One turning vector, and how many ticks it has turned:
The counts run from 0 to 628.
[119 144 124 138  79  82 132 125  73 111 118 169 172 112 148  98 177 133
 123 143 157 179 119 139 105  67 192 130 116 132 102  93 121 120 126 151
 160 153 131 140 145 128  97 122 124 152 113 100 134 106 124] -> 589
[133  90 109 124  93 101 167 148 112 144  83 139 146 121  84  97 132 134
 134 162 167 161 135 111 142 110 147 110  95 153 106  93 163 150 187 165
 132 137 131 119  67  74 146 146 145 131 126 122 137 123  95] -> 297
[146 155 140 167 131 134 159 179  61 135 121 132 167 167 123  67 153 155
  79 104 173 163 161 102 110 126 106  87 127 147 103 128 139 151 165 133
 185 116 142 127 130 123 122 117 129 122 101 132  99 128 104] -> 618
[150 115 123 130  78 129 180 145  74 109 107 138 149 124  91 133 150 133
  95 115 147 156 173 141 143  66 192 175 139 112 105 140 129 162 157 128
 161 153 142 136  91 103 137 115 138 141 135 122 152 116 123] -> 323
[111 138 118 180 115  94 158 113 114 147 105 148 129 146  88 119 155 122
 121 163 139 157  94 114 130  66 146  84 144 114  91  87 170 135 142 166
 165 179 136 122  84 111  88 134 125 109 119 140 131 110 138] -> 503
[144 144 122 153  76 132 158 159  91 117  93 148 144 133 118  91 134 147
  80 122 132 140 165  96 120  88 135 126 136 131  93  85 165 145 179 132
 141 142 117 132 115 106  95 177 105 106 147  99 113 113 125] -> 153
[149 118 157 120  97 128 158 162  55 124 111 129 172 107 104  81 159 152
 107 107 142 186 129 109 144 108 170 125 130 119 100 129 105 161 155 174
 152 144 144 125 117 124 112  86 143 155  87 144 132 109 122] -> 621
[144 108 135 144 129 103 138 130 101 166 105 139 139 161 126 113 142 117
 140 134 163 143 122 114 124  85 108 113 110 179  99 100 158 136 153 202
 201 174 113 112 122 107 114 115 140 135  74 108 139 132  88] -> 199
[142 133 153 162 153  90 113 147  44 136 150 128 189 102 142  88 151 173
 118 135 161 138 111 142 127 127 161 114 108 121  99  86 149 160 163 152
 155 173 163 165 144 125 109 101 120 143 142 119 117 144 120] -> 182
[110 139 173 150 118  73 113 117  55 141 102 165 146 131  95 105 132 170
  72 146 158 128 156 117 124 101 146 137  98 115 107 109 147 127 134 124
 189 149 151 152  99 127 107 158 112 116 132 110 110 120 129] -> 344
[144  89 137 156 115 128 171 154 110 101 120 159 115 145  73  97 150 130
 126 144 164 179 150 109 112  42 142 103 130 145 135 136 159 158 148 161
 138 133 131 127 105 114 111 120 139 103 143 148 129 110 150] -> 471
[155 108  85 167 107 126 151 158 108 104 122 128 132 154 109 126 143 113
 119 149 162 156 132 113 120  75 116 113  86 152  84  81 140 159 160 151
 194 152 160 129 106 134 109 113 156 157 123 131 146  88 108] -> 391
[139 141 115 169  88 139 173 164  92 116 136 110 152 152 145  68 120 124
 102 110 163 134 140  99 145  91 145  95 124 147  78  95 181 165 173 165
 150 148 131 153 126 120  99 102 120 126 122 138 132 115 131] -> 316
[142 134 117 104 108  75 160 140  80 154  72 164 129 104  92 110 153 123
  97 135 116 171 135  97 132  69 159 147 111  97  89 125 138 152 137 140
 177 190 129 112  83 118 111 142 137 130  99 102 148 116 116] -> 398
[169  88 153 167 154  98 135 135  94 108 103 156 105 127  85 108 167 116
 118 132 137 115 141  91  93  51 120 107 151 157 124 108 152 141 158 157
 191 175 120 131 120 129  92 158 123  91 144 123 117 128 144] -> 306
[141 122 152 116  97 115 137 136  68 130  88 176 157 112  98  80 115 151
 134 109 155 181 144  98 132 103 146 104 142 142  96  92 144 126 163 180
 163 128 106 115 126  99 107 138 137 126 102  78 120 114  94] -> 98
[164 119 123 170  86 114 141 133  95  73  92 143 146 141 151 105 155  99
 104  95 142 133 152  94 116  64 162 125 144 161 102 116 136 123 125 167
 189 163 145 126 139 130  64 107 113 121 118 122 134 103 125] -> 62
[159 130 101 176 128 119 160 152  90 101 125 133 116  99  83 109 165 117
 126 161 150 162 105 119 113  82 131 108  72 138  90  76 132 166 150 143
 190 144 149 126  91 145 113 131 139 152 124 141 133 116 119] -> 392
[132  81 105 172 134 134 142 176  91 124 112 166 168 144 106  69 184 149
 105 158 145 175 131 149 120 106 163 106 122 113 131  93 125 123 154 131
 154 107 148 113 122 121  99 113 113 119 149 128 102 130  99] -> 525
[150 106 162 127 133 111 156 117  83 145 141 132 133 111 130  94 178 159
 119 138 139 131 141 130 100  91 172 163 110 131 115 137 164 170 172 133
 165 181 140 164 120 101 125 122 117  92 149 141 116 185 121] -> 573
[124 119 138 161 124 132 141 134  76 146 113 154 155 104  75  84 134 164
 123 155 156 151 145 120 132 144 164 100  86 109  94  90 150 142 162 116
 184 135 146 130  90  88 125 130 125 124 157 132  86  96 106] -> 599
[155  75 135 173 153 153 140 163  97 153 118 151 156 166 104  76 154 145
 143 130 156 135 142 108 125 125 106  92 137 153 124 100 177 153 180 183
 155 166 120 125 125  74 114 117 136  97 138 128 100 132 118] -> 109
[144 109 103 176 138 130 135 146  79 148  89 143 187 127  83 117 196 170
 116 150 149 149 141 131 143 138 155 124 152  97 113  99 121 133 153 131
 167 157 163  92  92  98 121 115 127 117 135 138 129 132  88] -> 356
[137  76 143 143 124 111 140 146  50 110 110 146 156 169  91 139 165 135
 116 131 169 126 157 151 144  74 133 164 126 146 129 125 121 154 151 163
 189 142 166 141 101 142 130 106 163 143 135 137 145 131 115] -> 26
[113  93 116 161  89 108 169 133  79  99 120 114 159 163 115 127 174 136
 107 147 154 138 145 139 131  57 156 119 154 164 125  92 158 172 169 165
 114 154 148 154 101 107 133 134 144 125 150 145 147 115 148] -> 217
[168 106 144 142 112  89 125 173  76 106  95 131 169 152 155  88 165 150
 111 121 142 118 108  97 154  65 146 134 139 133 111 111 148 151 144 182
 151 179 144 131 138 148  85 104 106 119 114 120 140 139 121] -> 119
[121 100 162 120  97 115 162 128  70 136  97 156 139 195  98 106 154 117
 113 140 166 156 161 134 106  75 121 127 109 164 114 157 129 137 148 166
 186 126 127 129 113 112 112 121 142 116  95 144 128 117 132] -> 365
[119  87 118 139 172 118 137 154  95 164 134 175 170 173 134  99 183 161
 111 165 186 169 128 138 109 105 145  97 132 107 139 128 157 147 151 144
 137 171 141 144 124 102 140 111 128 123 139 123 111 135 110] -> 277
[129 130 125 149 100  95 151 117 110 142 130 156 109 149 107 115 151 111
 139 160 161 160 113 104 116  45 120 134  97 139 111 103 181 157 152 170
 177 176 137 138  98 119 127 151 150 124 122 134 144 139 117] -> 143
[136 111 110 133 118 122 155 148 108 163 131 163 141 111 128  72 131 148
 124 170 145 151 114 138 138 119 166 117 104 106  87  73 193 148 192 139
 135 177 120 140 113  92 123 119 124 109 154  98 119 115 116] -> 240
[144 139 156 163 148 117 137 147 102 139 114 178 135 139 132  72 124 138
  84 122 147 157 132  82 132 110 132  68 149  92 108 113 175 107 154 143
 169 155 122 128 128 106  84 144  97  77 128 116 109 150  93] -> 506
[196  94 116 162 137 144 137 182  86  96 118 122 144 148 138  97 162 129
 110 125 143 152 142 110 134 101 134 121 105  97 107 111 123 153 150 129
 186 184 145 114 129 151  98  80 137 150 123 127 150 119 100] -> 225
[175 109 148 132 139  61 146 147 100 104 132 173 119 110 135  86 120 114
  83  99 125 162 135 106 104  63 142 143 135 147 112 125 139 144 151 153
 202 156 134 156 140 126 106 139 121 114 106  92 161 139 116] -> 231
[165  87 113 159 152 143 149 150  95 131  96 158 127 131  79 120 132 130
 123 138 154 124 178  99 111 116 117 117  93 134 117 114 134 148 180 132
 185 159 143 110  83  99 121 135 137 108 162 109 102  84 124] -> 301
[129  95 114 170 122  91 140 146 117  99 136 149 152 151 111 100 128 112
 119 154 173 157 114 135 103  69 123 117  79 187 117  89 145 131 148 184
 191 114 163 143 126 132 103 131 134 150 121 132 133 131 105] -> 31
[130  92 106 156 115 105 173 156  44 111 144 130 174 147 109 102 142 126
  85 147 147 156 131 141 114 123 133 118 130 140  88  88 132 171 202 109
 156 143 160 153 107 114 136 115 157 140 135 130 149 100 141] -> 127
[168 140 121 168 137 102 171 163  62 121 152 125 128 114 112  99 109 148
  72 111 154 165 166 123 128 104 129 136 125 137 101 112 146 176 189 110
 197 168 148 160 109 119 151 138 157 149 129 102 142 161  93] -> 486
[174  86 153 155 134 123 139 164  50  88 140 131 146 125  92 128 122 157
 117 107 146 126 171 123 134  87 144 149 131 154 118 102 137 185 172 157
 158 169 133 158 111 131 125 111 160 141 156 108 131 106 157] -> 380
[150  82  91 163 132 128 177 168  93 116 131 160 157 207 147  93 152 115
  92 143 170 144 162 116 134 107 123 120 149 140 120 121 166 147 188 131
 143 153 145 127 110 112 139 116 140 114 150 126 137 159  71] -> 221
[153  93 109 158 105 100 135 145  88 109  95 164 137 107  83 131 140 126
 111 126 111 122 147 143 154  78 163 147 135 126  93  80 146 132 167 132
 178 149 142 117  90 120 116 161 141 117 172  83 142 127 109] -> 492
[162  80 176 139 147 109 126 135  62 124 121 139 157 113  98 102 100 149
 113  90 153 130 161 123 138 110 175 135 134 149 104 157 124 138 153 182
 190 145 148 132 116 107  97  96 118 113 118 119 128 122 111] -> 268
